In the rows, zero is written as 128.
These are runs of 6 systems, one row a step. Runs of the same system follow the same rule from any start.
trace 1, Niso, 10 rows:
[[144 177 138 124 131 138  73 168 133 133 122 156 123 123  81 111  81 119]
 [116 125  95 152 110 105 133 135 108 146 203 102 109 101 152 125 119  97]
 [ 84 145 119  90 115 164 142 150  86 140 126 134 163 149 128 166 122 123]
 [116  84 109 164 158 148 154 101 136 134 122  96 117 137 119 159 163 158]
 [123 127 159 103 122 122 132  96 141 104  94 144 146 160 155  98 151 161]
 [171 131 112 146 145 115  96 128 156 108  90 151 102 101 109 114 129 117]
 [144 135 156 104 104 101 133 131 122 126 155 119 111 103 140  90  93  90]
 [134 161 129 141 116 142 150 166 100 140 152 144 144 111 101 165 116 103]
 [ 93 107 136 145 133 148 141 130 138 177 169  98 143 142 136 154 129 141]
 [108 148 108 140 147 139 129 109 117 124 116 132 162 180 132 122 149 168]]
trace 2, foza, 10 rows:
[[146 144 133 134  91 142 178 122 116 111 100 136 153  94 159  96  97 147]
 [160 122 125  96 163 136 127 145 170 143 103 127 131 112 106 159 140  73]
 [137 140 142 151 139 103 136 103  94 150 167 108 118 162 103  95 110 111]
 [133 147 110 142 108  96 114 150 120 151 132 151 163 127 165 162 148 152]
 [ 88 127 124 105 146 148  86 149 151 111 152 110 102 133 112 128 138 133]
 [114 127 104 150 109 152 158 101  94  97 127 138 119 121 144 102 122 132]
 [134  93 135 101 130 144 143 131 144 147  79 128 137 111 139 164 134 127]
 [149 137 163 139 154 122 152 117 135 114 141 104 112 143  82 112 131 126]
 [152 147 138 154 113 105 121 121 134 143 128 169 157 138 153 114 131 125]
 [124 143 122 105 132 124  85 164 145 143 139 114 119 114 119 135 110 129]]
trace 3, foza:
[[146 129  94 127 175 134 101 146 128 176 132  80 111 131  76 144  88  93]
 [127 136 113 143 113  58 152  97  75 120 176 111 129 155 164 124 159 128]
 [ 89 123 130 126 126 142  73 156 128 140 107 173 140 151 128 182 150 166]
 [ 98 108 144 141 117 153 138 124 146  81 156  94  78  96 123  91 121 156]
 [138 140 113 109 115 168 178 111 120 107  77 168 166 122 151 124 134 102]
 [159  91 147 131 162 127 124 129 154 175 105 101 105 117  92 147 106 103]
 [154 165 152 135 126  76 157 117 104 123 159 117 148 157 122 101 138 128]
 [121 148 112 142 125 120  64 155 142 156 134 183 145 132 142 157 139 127]
 [ 91 126 117 108 118 139 112 142 121 111 169  84  96 108 129 102 104 143]
 [110 130  83 126 118 156 170 115  98 100 108 147 146 127 147 148 151 109]]
trace 4, Sireb:
[[ 60  86 163  90 128 194 119 129 130 187 143 125 141 153 136 148 105 117]
 [131 137 106 201 151 133 179 120 118 130 145 112 163 155 109 168 174 184]
 [131 116 112 106 154 107  78  96 174 111  85 170 133 158 169 114 186 121]
 [165 124 107 145 133  93 100 110  95 105 101  98  65 112  95  82  80 159]
 [136 142 156  81  71  94 164 163 116  89 150 130 114  64 152 121 122  89]
 [ 96 127 157 109 120 212 131 169 126 161 136 142 134 113  88 157  81 100]
 [120 129 150 188 139 155 190 110 147 175 176 119 184 163 139 142 152 141]
 [133 146  83 121 171 113  92 107 148 147  83 156 178 191 153 146 175 143]
 [157 110  85 150 161  58  72  91 121 109 124  98  61 136 116  94 132 133]
 [120 137 138  76  71  79 130 144  80  58 127 124  80  84 145 103 115 132]]
trace 5, Sireb (10 x 18):
[[114 123 115 141 144 195  94 132 142 167  82 210 166 154 127 167 135 110]
 [164 109 131 178 167  85 133  86 163 161 140  63 128 158 130  97 137 175]
 [149 180  89  83 120  70 106 129  92  66 100 165 136 142 142 110 160 113]
 [116  87 121 122 110 124  71 146 125 145 145 113  51  73 118 123  74  98]
 [ 91 146 178 109  89 158 215 151 100  96 171  95 146 113 121 129 120 151]
 [114 122 117 149 135 206 137 143 164 162 108 196 175 124 135 181 154  96]
 [147 104 141 161 184 126 134  71 164 175 114  85 148 191 120 102 133 165]
 [177 172  89 129 131  38 108 113  93  92  98 159 136 153 141 117 165 133]
 [122 105 124  86 116  91  46 149 128 118 136 114  46  81 123 110  89  96]
 [ 86 145 163 120  77 156 190 162  77  87 187  94 108  84 104 114  89 142]]
trace 6, kabu:
[[100  43 207 143 115 159 149  64 189 145 126 130 114 135 183  86 143 164]
 [161 204  99 135 145 140 117 149 130  61  56 152 154 135  88 100 118 197]
 [188 104 132 123 130 104 134 109 177 134 130 137  93  70 144  95 114  27]
 [133 159 145  90 114  91 120 146  32 156 121 114 128 165  84 143  72 128]
 [111 126 129 169 106 112 154 165 137 148 214 132 133  98 143 190 178 103]
 [ 61 120 152 112 145 184  93 121 152 167 144 115 152 182 140 110 116 170]
 [139 140  51 188 141 140 144  97 134  88 115 131 136 118 153 109 155 163]
 [143 101 127  52 131 116 117 110 156 111  60 125 111 111 160 112 129 103]
 [158 134 146 143 128 105 146 129  70  84 110 142  80 123  63 142 124 116]
 [131 130 205 124  80 127 159 159 130 153 164 157 147 101 140 143 112 108]]
trace 7, kun, 10 rows:
[[116 147 169  91 154 104  82 145 190  96 152 115 114 152 112 115 168 145]
 [115 139  75 182 132 161 102  94 103 121 152 156 106 131 134  73 100 117]
 [126 113 102  86  96 122 152 147 132 150 109  96 152  81 190 151 114 133]
 [125 131 131  99 160 153 161 132 111 102 111 121 118 143  68 168 150  88]
 [127  99 185 177 109 126 138  98 113 159 148 169 127 150 134 128 134 140]
 [138 161 135 129 137 118 106 158 165 123 110 108 147 128 123 118 126 193]
 [143 135  83 132 152 121 113 109 146 104 138 138 107 119 135  96 142  74]
 [116 123 119 107  97 125 127 128  76 154 121 133 131 120 154 127  80 113]
 [123 128 139 116 123 130 155 166 124 112 143 103 118 103  99 177 145 131]
 [ 97 120 166 137 140 150 131 103 138 131 154 151 134 170 119 118 155 118]]
trace 8, mag (10 x 18):
[[134 104 134 142 176  85 132  79  84 119 134  85  87 190  74 134 157 139]
 [117 139 119 147  85 109  84 134 104 102  98 225 134 122 171 138 150 159]
 [121 104 150  98 127 159 110 150 169 109 116  72  80  74 111  97  80 161]
 [125 144 133 130 119 158 220  93  94  92 156 137 141 133 127  98 139  65]
 [153 125 132 130 125 149 132 156 161 215 110 149 189 117 155 178 115 110]
 [143 134 149 137 169  72 134 129 125 139 163  64 119 170  83 139 152 157]
 [119 164 105 143 122 105  69 116 112 101 128 212 129 162 146 108 158 127]
 [116 101  93 123 114 145  84 145 128 126 110  95  79  75 137 109  68 162]
 [107 115 123  90 113 148 204 109  99  72 142 106 110 108 131 122 148  84]
 [131 105 160 138 125 185 157 135 152 184 102 173 172 124 135 174 129 105]]
trace 9, kun, 10 rows:
[[122 132  92 182 123 181 125 126 127 121 164 164  99  92 120 101  97  78]
 [116 129 142  86 107 135 171 141 133 179 141  91 183 125 176 140 108 122]
 [142 149 105 147 174 129 145 140 120 126 125 127 143 162  73 183 177 114]
 [128  89 159 154 127  78 101  75 118 151 137 139 108 168 152 104 141 148]
 [132 153 100 122 115 116  96 153 120  83  94 124 114 104 123 111 109 192]
 [119 109 115 101 125 155 132 129 157 100 140 133  93  79 143 108 127  68]
 [112 137 150 116 111 182 172 135  93 163 133 135 159 130 121 135  86 105]
 [147 134 152 154 145 116 166 151 155 158 147 120 164 133 115 184 168 133]
 [136 140 137 139 167  97  99  91 136 138 132 129 140 196 119 106 156 141]
 [146 130  80 160 118  85  84 116 107 114 111 139 101 113 154 106 117 162]]
trace 10, kabu:
[[136 167 122  86 136 104 125 161 118 161 151  86 153 134 118 138 103 107]
 [102 122 105 154 139 118 119 117 109 155 181 134 125 159 136 155 160  98]
 [ 85  99 127 127 111 132 109 118 119 135 126 117 126 140 167 134 139 184]
 [113 129 104 126 139 157 136 132 155  69 111 128 115 109 123 123 156 146]
 [142 112 141 117 125 154 141 105 127 118  86 158 116 118 128 102 108 103]
 [172 142 141 137 125 113 163 141 106 134 103 122 134 112 101 143 106 132]
 [145 143 168 127 134 108 135 141 149 154 160 126 143 139 116 136 137  99]
 [115 141 127 156 135 117  88 133 118 165 160 134 133 157 127 123 118 144]
 [107 129  89 130 121 120 114 132 134 123 154 105 126 113 162 117 139 143]
 [ 96 117 100  97 135 148 119 118 118 101 115 129 112 131 132 131 140 113]]
trace 11, Niso, 10 rows:
[[161 107  92 117 143 110 124  70 105 178  58 126 148 156 165 112 104 126]
 [173 142 127  86 148  49 128 136 117  85  97  87 102 127  99 142 152 136]
 [109 113 190 125 106 124 103 146 121  92 158 172  65 110  87 128 130 102]
 [115 138 136 173  79 179 151 163 123 139 158 134 131  71 133 120  80 159]
 [118 150  93 120 143 171 171 137 169 160 154 105 199 132 161 144 149 101]
 [139 113 114 129 175 124 120  76 113 184 102 134 154 201 126 140 140 112]
 [153 125 125 122 138  50  94 115 101 109  96 106 102 152 125 129 146 188]
 [108 137 144  96 116 117  86 153 136  51 133 151  64  97 106 112 143 123]
 [112 116 134 150  81 185 159 138 120 113 155 153  99  64 131 104  81  92]
 [136 137 127 130 111 172 213 148 144 169 139 106 197 101 152 150 114 114]]
trace 12, mag, 10 rows:
[[128 164 145 112 109 122 130 169  64 132 103 112 137 135  87 151  82 183]
 [118 121 129 148 130 124 128 136 185  96 185 137 110 100 150 122 181  98]
 [106 139 131 106 139 173 119 114 103 162 102 130 150 169 118 102  78 127]
 [152 129  82 168 123 102 164 134 124 120 141 103 130  91 144 158 156 137]
 [120 114 163  71 145 118 102 115 146 132 100 144 126 159 132 125 141 107]
 [138 131 124 188 119 137 132 134  98 119 134 142 103 116  93 134 116 154]
 [114 133 141  90 108 115 131 130 148 118 143 121 142 113 175 104 135 127]
 [133 142 116 132 156 169 134 133 129 131 118 125 125 130  85 135 116 104]
 [132 109 131 148 115 103 149 106 115 155 147 126 138 135 165 131 137 126]
 [126 147 128 100 141 122 113 156 135 122 108 131 136 138 108 152 135 144]]

Which system made each of these runs?
trace 13, 2 rows:
[[105 199 118 121 115  90  95 132  26 118 204 116 109 176  88  71  68 114]
 [ 56 109  79 116  68 125 116 183 104 149 202 124 126  66 204 193 143 113]]
  Sireb
trace 14 (2 x 18):
[[ 95 163  69 120 159 108  43 168 109 134 156 107 113 160  95 160 133 147]
 [ 72  85 104 137  97 132 139  92 110 105 186 117  87 107 191 101 147 110]]
  kabu
trace 15, 2 rows:
[[ 76  88  94 103  89  98 128 121  15 133 118 144 106 143 154 207 151 127]
 [ 81  85 149 104 139 190 160 145 138  75  92  71  94 113  82 165 143 206]]
  Niso
trace 16, 2 rows:
[[136 137  66 165 125 121 143 116  65  50 141 126  56  91  89 111 123 107]
 [ 68  88 180  72  63 162 131 146 128 145 142 155 132 102 192 137 115 110]]
  kun
trace 17:
[[ 92  87 167 171  87 143 132 153 121 146 160 150 114 106 132 181 142 174]
 [ 93 152 150 126 138 192 152 139 181 109 144 105 161 134 122  97 123 174]]
  kabu
trace 18 (2 x 18):
[[131 104 204 134 149 132  93 132 219 209 150 120 152 149 138 123 125 141]
 [137 193  76 171 153  96  90 114 111 100 154 110 134 167 115  66 119 178]]
  kabu
trace 19, 2 rows:
[[ 28 138 114  57 150 182  73 133 140 113 163 101 124 172 134  97 121 129]
 [107  99  43 196 119 178 161  86  84  98 105 164 110 104 156 137 141 132]]
  kabu
trace 20, 2 rows:
[[168 100 141 122 138 150 163 140 143 140 102 119 105  82  91 158 111  81]
 [150 145 177 127 139 102 180 108 118 159 164 112 157 163 117 112 131  92]]
  foza
trace 21 (2 x 18):
[[ 71 100  67 100 167 209 146 115 126  85 118  76  97 127 101 131 133 117]
 [129  75 120 151 120 154 206  65 115 143  82 150 158 137 180 150 166 125]]
  mag
trace 22:
[[147 118 176 119 104 120 154 132 116 136 127 173 122 111 120 148 127  71]
 [132 144 167 149 124 134 131 164 120 171 144 114 145 137  87 151  94 159]]
  kabu
trace 23:
[[171  84 136 203 163 117 154  51 177 177 142  97 125 144 159  75 133 122]
 [173 197 140  77 117  55  91 146 110 125  84 167 179 164 145 111 124 140]]
  Niso
trace 24:
[[198 115 113 175 161 161 203 100 190 100  88 158 137  90 112 133 170  76]
 [182 116 202  93 139 100 116  83 127 184  61 150 150 181 122  83  83 117]]
  Sireb
trace 25:
[[142 152 135  94 133 128 137 147 172 155 154 128 166 117 155 115 129  66]
 [133 137 113 144 161 124 119 127  95 181 152 106 131 163  84 153 110 104]]
  mag
trace 26:
[[105  86 172 178 142 158 102 126 179 117 168 154  82 117  99 131 153 130]
 [103 158 137 120 108 151 156 111  92 129 126 121 172 160 154  81  92 179]]
  mag
trace 27, 2 rows:
[[ 90 144  88 179 118 154 178 128 115  85 189 112 136 118 143 131 168 149]
 [120 117 110  82 159 163 114 107 181 161  71 132 174 155 169 118 135 121]]
  mag
trace 28:
[[133 128  96 115 121 145 130 126 163 139 112 154 155 104 181 123 136  92]
 [140 117 121 117 165 139 141 104 110 151 106  77 122 151  97 124 101 122]]
  Sireb
trace 29:
[[113 123 174 142  89 142 163 133 118 214 214 138 167 125 163 122  87  65]
 [129 172  85 151 159 140 137 161  99 196 128 102 202 172 101 192 119 170]]
  Niso
trace 30:
[[160 158 204 152  88 148 114 176 139 159 144 195 133  88  95 122  71 105]
 [138 181 153 134 143 118 135 172 174 167 220  80 167 129 112 111 112 110]]
  kun
trace 31 (2 x 18):
[[156  76 157  84 110 110 170 101 117 126  71  98 104 101 144 123 112 128]
 [171 157 183 139 130 118 177 150 149  91 127 137 130 115  73 137 145 124]]
  Niso
trace 32 (2 x 18):
[[147 144 150 155  95  88 165 133  82 151 145 123 153 135 133 138 111 160]
 [115 146 134 118 143 127  98 168 180 146 164 127 147 128 132 153 153 116]]
  kabu
trace 33:
[[ 94 178  72 161 131 138  76 130  75 164 180 175 157 182 133 127 113  99]
 [ 80  84  73 119 132  94 105 115 130 151 166  55 116 130 185 148 152 159]]
  Sireb
trace 34 (2 x 18):
[[ 94 168  70 130 168 147 145  98 121 121 153 119 180 195 146 118 170 116]
 [128  71  95 116 142 108  86  83 103 148  59 155 107 156 158 158 148 131]]
  Niso
trace 35, 2 rows:
[[115  88 162 132  91 130 173 136 116 112 151 100  97  83 134 143 130 145]
 [118 154 160 137 126 188 168 146 160 121 127 150 171 131 114 134 139 139]]
  Niso
trace 36:
[[159 138 169  94 133  93 110 136 159 188  77 150 191 164 158 143 133 149]
 [185 159  99 167 175  72  96 129 122 104 128 105  85 132  59 114 129 129]]
  kun
trace 37 (2 x 18):
[[ 60 138 152 107 115 104  59 142  66 142 161 131 118 194 118 143 120 190]
 [ 81 136  61 158 125 169 102 140 157  55 141 141 105  96 146 122 170 174]]
  mag
trace 38, 2 rows:
[[140 124 131  79 114  93 132 120 118  99  81 179 137 132 157 150 175 101]
 [136  97 177 157 118 156 110 149 143 147 116 139  88 100  77 142  91 147]]
  mag
trace 39 (2 x 18):
[[163 118  13 147 185  84  55 121 105 117  58 102  74 123  98 160 137 153]
 [118  86 181  63  78  62 164  97  96  61 148 113  64 101 167  99 158  93]]
  kabu
trace 40, 2 rows:
[[ 87  88 149 184 130 191 192  98  91 156 206 115 100 135  88 137 115  79]
 [103 155 127 112 112 130 165 147 132 173 130 134 233 164 195 173 165 169]]
  mag
